Named moves (each a turn or a mirror), then the moves between two rows, first move first; the first pair answered
tiduv:
[ 0.07 -0.27 -1.15  0.03 -1.23  1.07  0.51  0.90 -0.06 -0.26 -1.38  0.22
  0.18 -0.54  0.67 -0.91  1.18 -0.48 -0.05  0.27 -1.06  0.26  0.38 -1.04
  0.42 -2.81 -2.09  1.15 -1.07 -0.72 -1.11  0.31  0.11 -0.93 -1.24  2.45
 -0.99  0.97  0.80  0.91  0.41 -0.63 -1.67 -0.85  1.37]  ->  [-0.18 -0.08 -1.17 -0.13 -1.24  1.16  0.47  0.98 -0.12 -0.35 -1.58  0.19
  0.23 -0.36  0.81 -0.84  1.15 -0.53  0.09  0.22 -0.84  0.17  0.24 -1.00
  0.51 -2.84 -2.09  0.92 -0.94 -0.69 -1.09  0.47  0.22 -0.84 -1.17  2.72
 -1.11  1.07  0.77  0.92  0.55 -0.69 -1.88 -0.94  1.33]
[-1.10  0.50  1.13  0.95  0.45  0.30  2.04 -0.44 -0.63 -1.84  0.59  0.34
  0.03  1.20 -0.95  0.29  0.09 -0.45 -0.05  0.99 -0.29  0.85  1.82  0.17
 -0.10  1.82  0.93 -0.48  0.77  0.31  0.26  1.91  0.80  0.91  0.82  0.67
 -1.18 -0.43  0.86 -0.79  1.16 -0.06  0.60  1.73  0.80]  ->  [ 0.68  0.46  1.18  0.69  0.34  0.04  1.56 -0.22 -0.32 -1.43  0.75  0.91
 -0.95 -0.18 -0.11 -0.44 -0.93  0.47 -0.43  1.42 -1.59  0.94  1.61 -0.23
 -1.30  2.18  1.47  0.51 -0.60  0.47 -0.11  0.89 -0.17 -0.61  1.32  0.37
 -1.31 -0.79  0.56 -0.32  0.33  1.10  0.65  1.69  0.89]
[-0.29 -1.12 -2.45 -0.09  0.65  1.31 -0.32  0.61 -0.27 -0.93  0.39 -0.58
  0.62 -0.30 -0.56  0.48  0.44 -1.60  1.82 -1.27 -0.29  0.53 -0.21  0.13
  0.22 -1.08 -1.48  0.05  1.75 -2.13 -1.01  0.83 -2.20 -0.49 -0.78  1.39
  0.18  0.07  0.48  0.23  0.19 -1.41  0.05 -0.01  1.78]  ->  [ 1.08 -1.20 -2.45 -0.52  0.59  0.90 -0.69  0.70  0.04 -0.72  0.53 -0.08
 -0.06 -1.38  0.04  0.08 -0.31 -0.62  1.44 -0.95 -1.46  0.55 -0.19 -0.38
 -0.58 -0.78 -1.15  0.58  0.92 -1.72 -1.44  0.08 -2.91 -1.67 -0.48  1.11
  0.18  0.00  0.26  0.41 -0.48 -0.41  0.16 -0.18  1.91]
fulen:
[-1.43  1.01  1.22 -0.46 -0.60  1.19  1.44 -1.95 -0.64  0.05  0.76 -0.04
  0.10  1.22 -0.80  0.94  1.12 -0.79 -0.12 -0.24  1.22  0.19 -0.57  1.30
  0.29  0.32  0.38 -1.24  0.30 -1.10  1.47  1.61  1.05  1.97 -1.01 -0.58
 -0.21  1.51 -0.36 -0.32  1.78 -0.35  0.01  0.87  0.36]  ->  [-1.39  0.58  0.73  0.00 -0.03  1.52  0.14 -0.58 -0.83  1.07  0.12 -0.66
  0.83  0.93 -0.32  0.16  1.98 -0.98  0.67 -1.16  0.95 -0.23 -0.87  0.19
  0.93 -0.32 -0.26 -0.86  0.48 -0.78  1.15  1.68  1.27  2.55 -1.37  0.05
  0.32  1.05  0.12  0.80  2.10 -1.04  0.07  0.05 -0.01]
[ 1.74  0.18 -0.79 -2.66 -3.10  0.05 -1.81 -0.94 -1.06  0.36 -3.24  0.84
  0.03 -1.29 -0.16 -0.01  0.32 -0.06 -0.42 -2.07 -0.24  1.95  0.19 -1.76
 -1.62 -1.06  2.05  2.28  1.82  1.51  0.48 -0.30  0.58 -2.91  0.10 -1.33
 -1.14  0.56  0.55 -0.93  0.15  0.73  0.50 -0.99  0.69]  ->  [ 1.89  0.13 -0.84 -2.60 -3.19  0.19 -1.88 -0.93 -1.11  0.53 -3.44  0.76
  0.12 -1.40 -0.02  0.12  0.37 -0.12 -0.45 -2.07 -0.24  1.87  0.29 -1.60
 -1.48 -1.11  2.10  2.27  1.93  1.59  0.61 -0.38  0.49 -2.88  0.10 -1.13
 -1.03  0.39  0.68 -1.06  0.03  0.69  0.49 -0.98  0.53]
[ 0.69 -0.59  0.53 -1.21 -0.20  0.38  0.52  1.72  1.87  2.07 -1.44 -0.56
 -0.67 -1.19  0.23 -1.10  1.55  0.15  0.77 -0.40 -0.89 -0.09 -0.21 -1.15
 -0.74 -1.12  1.22  1.36 -1.25 -1.19 -0.07  0.03 -0.18 -0.54 -0.72  0.98
  0.75  0.08 -0.39  0.73 -0.45 -0.16 -0.14  0.51  1.69]  ->  [ 0.75 -0.16  1.21 -1.52 -0.53  0.06  1.80  0.36  2.02  0.98 -0.94  0.20
 -1.23 -1.09 -0.30 -0.41  0.54  0.35  0.14  0.62 -0.84  0.38  0.26 -0.11
 -1.31 -0.33  1.87  0.97 -1.39 -1.55  0.04  0.13 -0.68 -1.12 -0.62  0.37
  0.24  0.67 -0.94 -0.34 -0.85  0.35 -0.10  1.42  2.06]
[ 0.39  0.78  0.12 -0.30 -0.19 -0.60  0.27 -0.16  0.69 -0.22  0.78  0.87
 -0.91 -0.45  0.45 -0.39 -0.72  1.08 -0.08  0.53  0.47 -0.88  0.00 -0.15
 -0.24  0.25 -0.11  0.77  0.20 -0.03  0.24 -0.09 -0.18 -0.27 -0.50 -0.09
 -0.08  0.84 -0.09 -0.42 -0.47 -0.86 -1.31 -0.54  0.22]  ->  [ 0.57  0.63 -0.23 -0.02 -0.06 -0.47 -0.29  0.59  0.52  0.28  0.45  0.72
 -0.67 -0.64  0.69 -0.73 -0.10  0.83  0.33  0.20  0.41 -1.18 -0.04 -0.53
  0.02 -0.11 -0.45  0.90  0.24  0.22  0.23 -0.12  0.00  0.05 -0.73  0.23
  0.20  0.51  0.05  0.13 -0.23 -1.11 -1.47 -1.00 -0.11]
Ran:
[-0.21 -0.40 -0.45 -0.09  1.15 -1.93  1.25 -1.57 -0.90 -1.07  0.28  0.31
 -0.07  0.12 -0.41  0.43 -1.92  0.30 -1.17 -0.13  0.28  1.15  0.63  1.96
 -0.94  0.96 -0.02 -0.03  0.85  0.86  0.67  1.05 -0.52  0.26  0.90 -1.39
 -0.79  1.31 -1.59 -1.07  0.57 -0.01 -0.53  0.78  0.58]  ->  [-1.20 -0.79 -0.41  0.74  1.29 -1.90  0.67 -0.89 -1.47 -0.48 -0.20 -0.94
  0.93  0.61 -0.26 -0.02 -1.12 -0.02 -0.84 -0.93  1.03  0.56  0.73  1.48
  0.51  0.95 -0.79 -0.47  1.36  1.52  0.99  1.29  0.12  1.79  0.83 -1.38
 -0.05  0.72 -1.25 -0.26  0.95 -0.87 -0.51  0.01 -0.25]
[ 1.38 -0.31  0.53 -0.86 -0.24 -0.06 -1.09 -0.39 -0.62 -2.74 -0.47 -0.46
  1.32  0.10 -0.89 -0.94 -0.07 -0.49 -0.25 -0.21 -0.38 -0.21  0.09 -0.15
  0.43 -0.34 -1.15 -0.37 -1.00 -0.43  0.95 -0.17 -1.27  0.08 -0.61 -2.03
  0.25  2.37  0.76 -0.84  0.84  0.96 -0.73  0.46  0.78]  ->  [ 1.15 -0.29  0.48 -0.82 -0.28 -0.06 -1.37 -0.22 -0.88 -2.38 -0.62 -0.83
  1.52  0.23 -0.93 -1.05  0.16 -0.74  0.05 -0.59 -0.14 -0.33  0.15 -0.49
  0.90 -0.28 -1.41 -0.53 -0.86 -0.11  1.14 -0.13 -0.96  0.66 -0.80 -2.14
  0.55  2.03  0.87 -0.38  0.83  0.65 -0.65  0.12  0.53]
[-1.37  0.41  0.42 -0.14  0.15  0.88  1.81 -1.01  0.55 -0.49  0.67  0.31
 -0.50 -0.01 -1.85  1.20 -0.86 -0.67 -1.22  1.20  1.46 -0.24  1.37  0.29
 -0.03  0.48 -1.04 -0.83  1.88 -0.19  0.52  0.43 -0.06 -0.23 -0.34 -0.71
 -0.35  2.19 -0.92 -1.66  0.16  1.15 -0.29 -0.49 -0.65]  ->  [-2.07  0.03  0.75  0.16  0.29  0.92  1.45 -0.70  0.32 -0.25  0.36 -0.41
 -0.11  0.26 -1.85  1.12 -0.33 -1.00 -0.96  0.87  1.88 -0.50  1.39 -0.12
  0.66  0.40 -1.34 -0.94  2.10  0.17  0.58  0.47  0.62  0.70 -0.30 -0.70
  0.13  1.82 -0.71 -1.15  0.30  0.53 -0.16 -0.97 -1.04]
[ 1.43 -1.76 -0.74 -1.86 -0.99  0.00  2.39  0.62 -0.70 -1.24  0.57  4.11
  0.21  1.22 -0.95  1.17  0.37 -1.16 -1.51  0.18  0.58  0.18 -0.32  0.19
 -0.67 -1.93 -0.21 -0.87 -0.25  1.09 -1.25  0.24 -2.64 -0.81  0.69  2.77
 -1.34  3.65  0.85 -1.55  0.44  0.14  0.23 -0.64  2.25]  ->  [-0.57 -2.58 -0.36 -0.33 -0.42  0.09  0.79  1.85 -1.82 -0.18 -0.35  1.58
  1.89  2.01 -0.65  0.25  1.95 -1.75 -0.53 -1.36  2.08 -1.21 -0.30 -0.79
  1.72 -1.96 -1.59 -1.62  0.44  2.41 -0.88  0.65 -0.93  2.08  0.58  2.71
  0.30  2.58  1.10  0.10  1.04 -1.35  0.13 -2.21  0.49]
ropor:
[ 0.28  0.22 -0.62 -0.24 -0.02 -0.10 -0.28 -0.41 -0.05  0.16 -0.01  0.19
 -0.34  0.92 -0.25  0.30  0.08 -0.36  0.14  0.28 -0.78  0.20 -0.15 -0.18
 -0.59 -1.08  0.00  0.21  0.03  0.02 -0.05  0.46 -0.33 -0.68 -0.73  0.06
  0.17 -0.21 -0.66 -0.88  0.31 -0.01 -0.29  0.43  0.18]  ->  [ 0.04  0.05 -0.80  0.02  0.11 -0.04 -0.62 -0.02 -0.03  0.41 -0.39 -0.08
 -0.07  0.75 -0.16 -0.06  0.45 -0.36  0.42 -0.20 -0.96  0.14 -0.26 -0.47
 -0.06 -1.34 -0.33  0.24 -0.11  0.16 -0.06  0.54 -0.18 -0.43 -0.81  0.17
  0.49 -0.37 -0.40 -0.40  0.42 -0.30 -0.34 -0.08 -0.20]
[ 1.39  2.16 -1.02 -1.52 -0.55  0.18  1.35  0.13  2.55  0.00  0.20  2.74
 -1.40 -0.33 -0.01 -0.09  0.43  0.37 -0.21  0.64 -0.08  0.10 -0.39  0.75
 -1.55 -1.39  0.74  0.76  0.36 -0.78 -1.01 -0.29 -0.54 -1.39 -0.56  0.44
 -0.27  0.37 -0.80 -0.58  0.12  1.05  0.18  1.86  1.29]  ->  [ 0.38  1.74 -2.00 -0.78 -0.10  0.93  0.41  1.31  2.29  0.85 -0.82  1.95
 -0.09  0.28  0.19 -0.36  2.25 -0.60  0.64 -0.42  0.61 -0.34 -1.03 -0.03
 -0.21 -2.66 -0.24  0.56  1.21 -0.77 -1.15  0.42  0.32  0.25 -1.35  1.52
  0.37  0.00  0.02  0.23  1.05 -0.24  0.03  1.23  1.15]
[ 1.97 -1.88 -0.86  0.96 -0.28 -2.83 -0.09 -0.70 -0.78  2.63  1.45  1.10
  0.72  0.10  2.09 -0.26 -2.59  0.76 -0.08  0.41 -0.37  0.21 -1.39 -1.28
  0.04  1.19 -1.00 -1.16 -1.00 -0.43 -0.58 -1.81  0.45 -1.17  3.02 -0.25
  2.01  0.56  1.97 -1.27 -1.34  1.61 -1.54 -0.11 -0.72]  ->  [ 1.61 -1.26 -1.52  0.29 -0.29 -2.10  1.63 -1.72 -0.35  1.37  1.83  2.20
  0.40  1.14  1.19  1.28 -2.46 -0.13 -0.37  1.07  0.13  1.09 -1.63  0.01
 -0.42  0.34 -0.47 -1.42 -0.31 -1.76 -0.46 -0.96  0.14 -1.59  2.32  0.04
  1.06  1.66  2.10 -2.95 -0.71  1.22 -1.74  1.18  0.72]
[-1.18 -0.20 -1.35 -0.07 -0.13  0.61 -0.10  1.04 -0.09  0.77 -0.49 -0.23
  0.56  0.41 -0.26 -0.35  1.35 -1.04  0.75 -0.31  0.91 -0.09 -0.39 -0.61
  0.80 -1.38 -1.05 -0.08  0.99 -0.78 -0.25  1.28  0.23  1.21 -0.63  1.42
 -0.02  0.00  0.51  0.52  1.19 -0.91 -1.03 -0.44  0.39]  ->  [ 0.05 -0.87 -0.25  0.23 -0.29 -0.67 -1.03  1.54 -0.63  1.39 -0.73 -0.86
  0.16 -0.90  0.68 -1.58  0.24  0.53  0.48 -0.46 -0.07 -0.70  0.01 -1.64
  0.36  0.22 -1.03  0.38 -0.51  0.66 -0.18 -0.23 -0.09  0.81  0.45  0.29
  0.65 -0.83  0.03  1.89  0.02  0.39 -0.61 -1.66 -0.90]
Now pairs of rows:
Each pair is two moves apart.
[-0.66  0.10 -0.72 -0.70 -0.48 -0.01  0.40 -2.07 -1.37 -0.73  1.50  1.95
 -0.52  0.74 -1.85 -0.32 -0.10 -2.42 -1.48  1.27  1.34  1.40 -0.42 -1.73
  0.64 -1.36  0.88  0.68 -1.44 -0.78 -0.13  1.71 -1.03 -0.05  0.61  0.36
 -1.89  1.08  0.03  0.05 -0.74  0.54  1.49  0.63  1.11]  ->  [-1.04 -0.34 -1.30 -0.38 -0.14  0.37 -0.62 -1.12 -1.57  0.26  0.75  1.26
  0.32  0.89 -1.54 -0.64  1.15 -3.00 -0.67  0.50  1.59  1.20 -0.65 -2.38
  1.52 -2.26  0.39  0.64 -1.32 -0.66 -0.48  1.99 -0.57  0.84  0.30  0.93
 -1.41  0.58  0.75  1.03 -0.36 -0.31  1.11 -0.16  0.91] -> tiduv ropor
[ 2.66 -1.55  1.45 -1.19  1.48  1.76 -0.62 -1.78 -1.33 -0.67  0.36 -1.08
 -0.19  1.12  0.65 -2.07 -2.92  1.90 -0.03  0.04 -0.37 -0.24 -0.88 -1.26
  1.61  0.42  2.19  0.23 -0.08 -0.35  1.91 -2.36  0.80 -0.56 -0.87 -2.32
  1.70 -2.57 -0.82  4.45 -1.04  1.35  1.37 -1.87 -2.40]  ->  [ 2.08 -0.52  1.10 -2.26  1.19  2.32  2.11 -3.78 -0.42 -2.83  1.39  0.64
 -1.08  2.47 -1.05  0.33 -3.12  0.99 -0.74  1.31  0.26  1.26 -0.84  1.10
  0.75 -0.41  3.29 -0.38  0.95 -2.22  2.17 -1.12  0.56 -1.40 -1.71 -1.93
  0.08 -0.87 -0.97  1.60 -0.46  1.45  1.05  0.38 -0.44] -> fulen ropor
[-0.44  0.55 -0.85  0.22 -1.53  1.12  1.18 -2.06  0.73 -1.56  0.52  0.13
 -0.61  2.55 -0.23  2.33  1.41 -2.00 -0.02  0.32 -0.48  0.67 -1.36  2.35
 -0.27  0.56  0.32  0.47  0.69  0.76  0.38  0.91 -0.38 -3.07 -0.26  0.59
 -0.16  1.65 -0.27 -2.15  0.97 -1.68 -2.01  1.92  1.57]  ->  [ 0.74  0.41 -1.77  0.02 -1.54  1.23  0.66 -1.21  1.14 -0.81  0.26  0.77
 -0.85  1.43  0.45  1.94  1.61 -1.75  0.09  0.02 -1.70  0.66 -1.73  1.47
 -0.77 -0.25  0.32  1.32  0.06  0.55 -0.26  0.41 -0.93 -4.04 -0.27  1.41
 -0.29  1.57  0.13 -1.45  0.99 -1.46 -2.15  1.67  2.16] -> ropor Ran
[-0.74 -1.17 -2.49  0.70  0.53 -0.22 -1.24 -0.31 -0.96  0.60  0.43 -0.83
  2.38  0.52  0.73  0.88  1.94 -2.41 -0.93 -0.01  1.01 -0.63  1.08 -1.19
  1.45 -1.71 -0.17 -1.03  0.03  0.85  0.98  0.66 -1.10  2.46 -0.47  2.25
 -1.76 -1.52  0.53 -0.17  2.84 -0.12 -1.67 -1.99 -1.69]  ->  [-1.35 -1.03 -2.00  0.70  0.39 -0.31 -0.45 -1.21 -1.23 -0.11  0.85 -0.64
  2.60  1.27  0.33  1.47  1.64 -2.31 -1.16  0.30  1.53 -0.52  1.48 -0.23
  1.31 -1.10  0.19 -1.71  0.51  0.65  1.41  1.14 -1.06  3.02 -0.38  1.49
 -1.80 -1.23  0.12 -0.99  2.73 -0.02 -1.64 -1.44 -1.75] -> fulen ropor
[ 0.48  1.17 -0.81 -0.64  0.30 -0.33  0.44  0.07  1.04 -0.85  0.71  1.03
 -0.50 -0.23 -0.93 -0.30  0.59 -1.10 -0.22  0.04  0.11  0.19 -0.55  0.70
 -0.90 -1.07  0.56  0.17 -0.19 -0.81  0.21 -0.40  0.60 -1.65 -0.86 -0.13
 -1.09  0.18  0.38 -0.36 -0.45  0.02 -0.11  0.30  0.67]  ->  [-0.76  1.09 -0.36 -0.22  0.15 -0.44  0.68 -0.56  0.39 -1.34  0.73  0.33
 -0.06  0.43 -1.24 -0.14  0.35 -1.15 -0.24  0.04  0.96  0.06 -0.22  1.25
  0.07 -0.24  0.50 -0.67  0.22 -0.31  0.88  0.09  1.13 -0.57 -0.77 -0.77
 -0.66  0.16  0.15 -0.66 -0.35 -0.28 -0.05  0.35 -0.01] -> Ran fulen
[-1.71  0.13  1.67  0.93 -1.11  0.52  1.98 -1.81 -0.90 -1.11  0.93 -0.73
  0.02  1.93 -0.96  1.28 -0.15  0.17 -0.97  1.09  1.66  0.06  1.11  2.00
  0.29  1.16 -0.43 -1.94  1.20  0.15  1.57  0.77  1.43  0.99  0.50 -0.99
 -0.33  0.56 -1.19 -2.22  0.15 -0.63  1.07  1.72 -0.13]  ->  [ 1.36 -1.32  0.27  1.62 -0.59  0.48 -2.25  2.16 -0.42  2.31 -0.54 -1.16
  0.27 -1.10  1.85 -1.88  0.72  0.92 -0.02 -0.65 -1.10 -1.19  0.16 -1.96
 -0.04 -0.11 -1.79  0.19 -1.34  1.71 -0.26 -1.21  0.54 -0.10  0.77  0.39
  0.87 -1.56 -0.16  1.92 -0.44 -0.42  1.15 -1.37 -0.94] -> tiduv fulen
[-0.66 -0.66 -0.42 -0.01  1.14  0.39 -0.14  0.40 -1.24  0.85 -0.66 -0.63
  0.73  0.58  0.23 -0.19  1.79 -0.90 -0.14 -0.96  0.77 -1.00  0.32  0.38
  0.83 -1.34 -1.13 -0.09  1.79 -0.24  0.52 -0.23 -0.07  0.48 -0.09  1.20
  0.70 -0.13 -0.06 -0.11  0.41 -1.64 -1.82 -0.39  0.51]  ->  [ 1.49 -0.02  0.20 -1.07  0.55 -0.39  0.41 -0.32 -0.65  0.35  0.14  1.00
 -1.16 -0.91  0.21 -0.39 -0.53  0.43 -1.51  0.32 -1.17 -0.60  0.55  0.72
 -1.24 -0.14  0.18  0.76  0.12 -0.10  0.18 -1.32 -1.59 -2.20  0.90  0.31
 -0.06  0.26 -0.81 -0.63 -0.73  0.43 -1.50  0.26  0.83] -> tiduv fulen
[-1.39 -0.78 -1.29 -0.62  0.59  0.09 -2.33  1.12 -0.66  0.09  1.62  0.17
 -0.87 -0.43  1.14  1.72  0.84  1.20  1.42  0.67 -1.04 -0.16  0.30  0.71
  1.99 -2.20 -0.28 -1.45  0.15  0.14  0.43 -0.89  0.48 -1.97 -0.51 -1.47
  0.43  1.97  1.41  1.36 -1.37 -0.35 -0.28  1.29  0.84]  ->  [-1.12 -0.58 -0.98 -0.85  0.55 -0.33 -2.32  0.93 -0.52 -0.14  1.72  0.36
 -1.24 -0.73  1.21  1.55  0.21  1.69  1.16  0.83 -1.16 -0.38  0.48  0.76
  1.53 -1.70 -0.09 -1.17 -0.21  0.25  0.51 -1.10  0.15 -2.54 -0.19 -1.80
  0.40  1.83  1.08  1.20 -1.77  0.07 -0.28  1.39  0.64] -> ropor ropor
[-1.06  0.41 -0.14 -1.26 -0.39  0.22 -0.16  0.68  0.52 -0.42 -0.57  2.85
  0.10  1.15  0.87 -1.19  1.10 -2.10 -0.60 -0.89  2.36  0.47 -1.37 -0.78
  0.78 -1.26  0.29  0.54  1.21  0.00  0.36 -1.37  0.79 -1.22 -0.56 -0.01
  0.63 -0.16 -1.53 -0.61  1.61 -1.82  0.04  0.69 -0.04]  ->  [-1.15  0.07  0.10 -0.73 -0.47  0.03 -0.85  1.27  0.21  0.08 -0.68  2.28
  0.39  0.85  1.15 -1.88  1.23 -1.75 -0.57 -1.23  2.38  0.12 -1.32 -1.36
  1.19 -0.68  0.00  0.72  0.87  0.69  0.44 -1.61  0.96 -0.59 -0.15 -0.25
  1.00 -0.56 -1.38  0.09  1.52 -1.83  0.11  0.01 -0.69] -> fulen ropor
